[-16   1  22 -35 -84 -70  84]	22

[[ 38 -33 -29  -8   0]
 [-52  17  41  19  12]
 [ 83 -66 -63 -19  -3]]	-29

[[ -1  -2  -2  -2]
 [-60 -53 -49 -22]
 [ -7  -5  -6  -3]]	-2

[[  1  75  -6  -6   2   7  -4]
 [  1  71  -7  -7   2 -20  -5]
 [  0  43  -3  -3   1  75  -2]]	-6

[ 10 -72 -50 -54  13 -42]	-50

[-42 -50 -68 -75]	-68

[-85  54  -3  25]	-3

[[ -3   9  18  17 -10]
 [  1 -43  64  33  11]
 [ -6  -5   3  -2   1]]	18
---
Q: -46	-36	-34	-44	41	44	-72
A: -72
Q: 15	-13	-8	58	-69	-12
A: -12
Q: -76	10	9	-20
A: -20
Q: -37	-34	-35	-26	-12	-19	63
A: 63
Q: 7	82	-4	-11	-19	21	9
A: 9
Q: 3	-12	-1	-70	-15
A: -15
---
[-40 -78  -4  -3  21] -> 21, -78

[-12  78  52 -20  13  -5] -> 78, -20

[[ 34 -30  13  54]
 [ 34  30 -11  65]] -> 65, -30

[-25 -62  20 -16 -28 -20] -> 20, -62

[73 49 15 42] -> 73, 15

[ 79 -45 -51   5] -> 79, -51
---
Q: [-80  -3  -3   1 -57  -2]
A: -2, -80

Q: [-30  65 -14  20 -50]
A: -50, -30

Q:
[[-34  21 -25  23  62  36]
 [ 17   5  -9 -37  44  30]]
A: 36, 17

Q: [ 82  56  72 -37]
A: -37, 82

Q: [ 56 -77   6  34]
A: 34, 56

Q: [ 45 -84 -34 -42  -9]
A: -9, 45

Q: [19 66 27 -4  8 45]
A: 45, 19

Q:
[[ -9 -40  15  -2  74]
 [ 33   2  16  52  38]]
A: 74, 33

Q: [-25 -41  69  19  58  23]
A: 23, -25

Q: [ 30 -63 -13  -5]
A: -5, 30
---
276,340,530,878,626,762,19 result: 762

236,186,51,102
153,138,120,205
result: 120

-667,173,436,325
435,-91,783,921
result: 783

7337,8745,6086,6351,8839,4633,3096 result: 4633

7,-13,-45,17,-41,33,37 result: 33

3,7,2,4,2,4 result: 2
---
[[314 307 380 418  75 262 365 580 556 433 122 217 356 714 114]
 [425 254 415 324 397 338 304 257 352 320 378 456 412 155 498]
 [268 418 352 473 167 347 412 606 516 452 189 185 395 775 140]
 [294 338 365 436 118 311 390 601 536 447 157 198 362 759 110]
 [313 356 386 426 311 388 345 418 464 375 280 281 506 442 309]
 [431 232 415 314 373 329 305 272 366 326 363 447 408 179 462]
 [201 537 340 573 143 373 425 668 570 470 150  81 416 887  77]
 [415 254 416 337 377 337 301 273 376 324 356 430 418 181 472]] Answer: 431

[[ -29  -54 -815  -91 -138 -238]
 [ -77   -6   52   25   31 -157]
 [ -11   47  291   -1  -70 -158]
 [ -69 -117 -180  -34 -122  -51]
 [   9 -299 -405   30 -230  227]
 [ -76 -262  578  -48   49 -184]
 [  73  106   72  -55   51   64]
 [ -74  -56 -573  -50 -322   -5]
 [ -89    3   95  -36  -56  241]
 [ -52   38 -216  -28  -17   92]
 [ -69  -39  672    7  -14   53]
 [  42  -85  805  -69   49  114]] Answer: -52

[[351 283 272 266 236 402 395 352 445 446 424]
 [481 412 438 363 478 363 399 323 275 373 303]
 [286 310 225 354 118 287 268 351 569 451 343]
 [270 338 277 384 223 337 285 388 488 395 357]
 [218 217 157 254  59 401 314 415 554 513 462]
 [354 365 367 329 328 380 363 368 416 374 390]
 [558 540 630 503 768 345 408 340  68 232 222]
 [169 263 249 289 161 413 406 415 561 342 586]
 [416 325 317 298 309 388 341 370 346 494 321]
 [445 427 395 414 397 313 282 344 344 400 213]] Answer: 169

[[102 101 101 149 101  76 101 236 108 123  92  67  46 165 101 112]
 [ 17 101 101  68 117 113  75 114  98 127  89  65 130 101 100 102]
 [ 41 112 132 126 108 103  72 100 101 122  86  72 130 134 101 104]
 [ 35 110 130 128 110 105  74  94 111 123  87 101 137 130 106 107]
 [108 101 101 141 106  77 101 101 108 101  92  68  58 165 104 108]
 [ 70  94  86 149 112  84 114  81 101 110  92  68 101 123  99 101]
 [ 58 101  82 147 112 101 109  73 110 114 101  67  67 123  97 162]
 [101 103 118 101 104 101 101 101 108 123  92 101  51 165 102 110]
 [ 60  94  83 151 112 101 101 101 101 113  91 101  65 124  97 162]] Answer: 58

[[1921 5817 4835 4861 4969 4630 5811 4860 4325 4522 8452 2137 5247]
 [4735 4880 4808 4887 4888 4863 4930 4767 4875 4842 4907 4752 4937]
 [3622 1911 2410 4548 2970 4826 4929 4222 4712 2034 4226 4836 5024]
 [4136 3284 4556 5273 6838 4622 4393 5727 5334 5479 5931 5740 6368]
 [5523 5365 4500 1613 5258 5105 8455 5186 8067 5188 5385 3642 5250]] Answer: 3622
---
[[554, 539, 470, 237], [593, 597, 752, 174]] Out: 470
[[194, 137, 171, 172, 192, 137], [248, 249, 198, 104, 240, 49], [101, 132, 111, 198, 102, 244]] Out: 192
[5, 8, 3, 4, 4, 1] Out: 4
[-11, -20, -29, -7, 28, 46] Out: 28
[3478, 9772, 2189, 1921] Out: 2189
[8, 2, 9, 4, 1, 7, 8] Out: 7
[[-17, 19, 30, -49, 18], [-20, -1, -19, 2, 6]] Out: -49
---
[[ 50  36  24 -54 -64]
 [ 30   0   4  18  -8]
 [ 12  71 -80 -48 -40]] >> 0

[[ 68 -40  14  -9]
 [ 39  -8  -6  -1]] >> -8

[[-12   0 -35   5  11  -5]
 [ -9 -13  19  57 -44 -13]
 [-11  34 -12  24 -72  15]] >> -13

[[ -8 -35  52  24  -1]
 [ -9  24 -66  50  21]] >> 24

[[ 74 -58  71 -12]
 [  3   8 -40  84]] >> 8

[[ 13 -16  13 -41   5]
 [  9   1  -5 -61 -19]] >> 1

[[ 13  36  36  24  79  14  20]
 [-16  32  18  26  42  27  15]] >> 32
---
[[ -4  -1   0  -3  -4   2]
 [-73 -41  30 -27 -17  36]
 [-70 -48  21 -13 -16   2]] -> -41

[[ 20 -16 -22  42  72   1  14]
 [ 22 -19  -4  43 -44 -24  17]] -> -19

[[-53  36 -22  20  53 -30]
 [ -5 -10 -28 -17  77 -61]] -> -10

[[ 38   5  44  35  38  68  68]
 [ 47 -45  23 -31  49  62  62]] -> -45

[[-12  -8  -8 -41 -39]
 [-39 -38  50 -65 -31]] -> -38

[[ 47  18  20  41 -74 -29]
 [-73   7 -39 -74   8 -20]
 [-34  33 -13 -17 -33 -50]] -> 7

[[ 58 -10 -31  -4]
 [ 16   0 -11  -2]
 [ 62  -7 -31  -4]] -> 0

[[ 24   4  60 -19 -72 -10]
 [ 14 -40 -18  18  20 -40]] -> -40

[[ 33 -68  59  38  35 -59]
 [-23  48  -3  29  -9 -18]] -> 48
---
[-6 -2 14 -5 65  5]: -5

[[ -8 -20   8 -21  20]
 [-63   1   9 -33  15]]: -33

[ 17  34 -78  70 -13  63  69]: -13

[[ 64  13 -21 -32 -14]
 [ -6  33   3 -18  63]]: -21

[[-68 -59  54 -69  81  61]
 [ 67  10   6   7  -9 -34]
 [-46  42 -37 -35  10 -36]]: -68

[ -9 -28  67 -67  18  19]: -28

[-13  11 -67  39 -14   1]: -14

[-16 -36 -61  53  15  10  19]: -36

[ 26  26 -24  66  24  29]: 24

[  5 -64 -30  29]: -30
---
[[4 2 2 0 5 1]
 [5 2 1 0 5 1]
 [3 7 5 2 1 4]] ⇒ 5

[91 52  4 84 28 89 72] ⇒ 89

[78 46 37  7 42 41] ⇒ 42

[8609 3744 1773 7371] ⇒ 1773

[2 9 1 7 1 2] ⇒ 1

[689 251 413 368 194 939 226] ⇒ 939
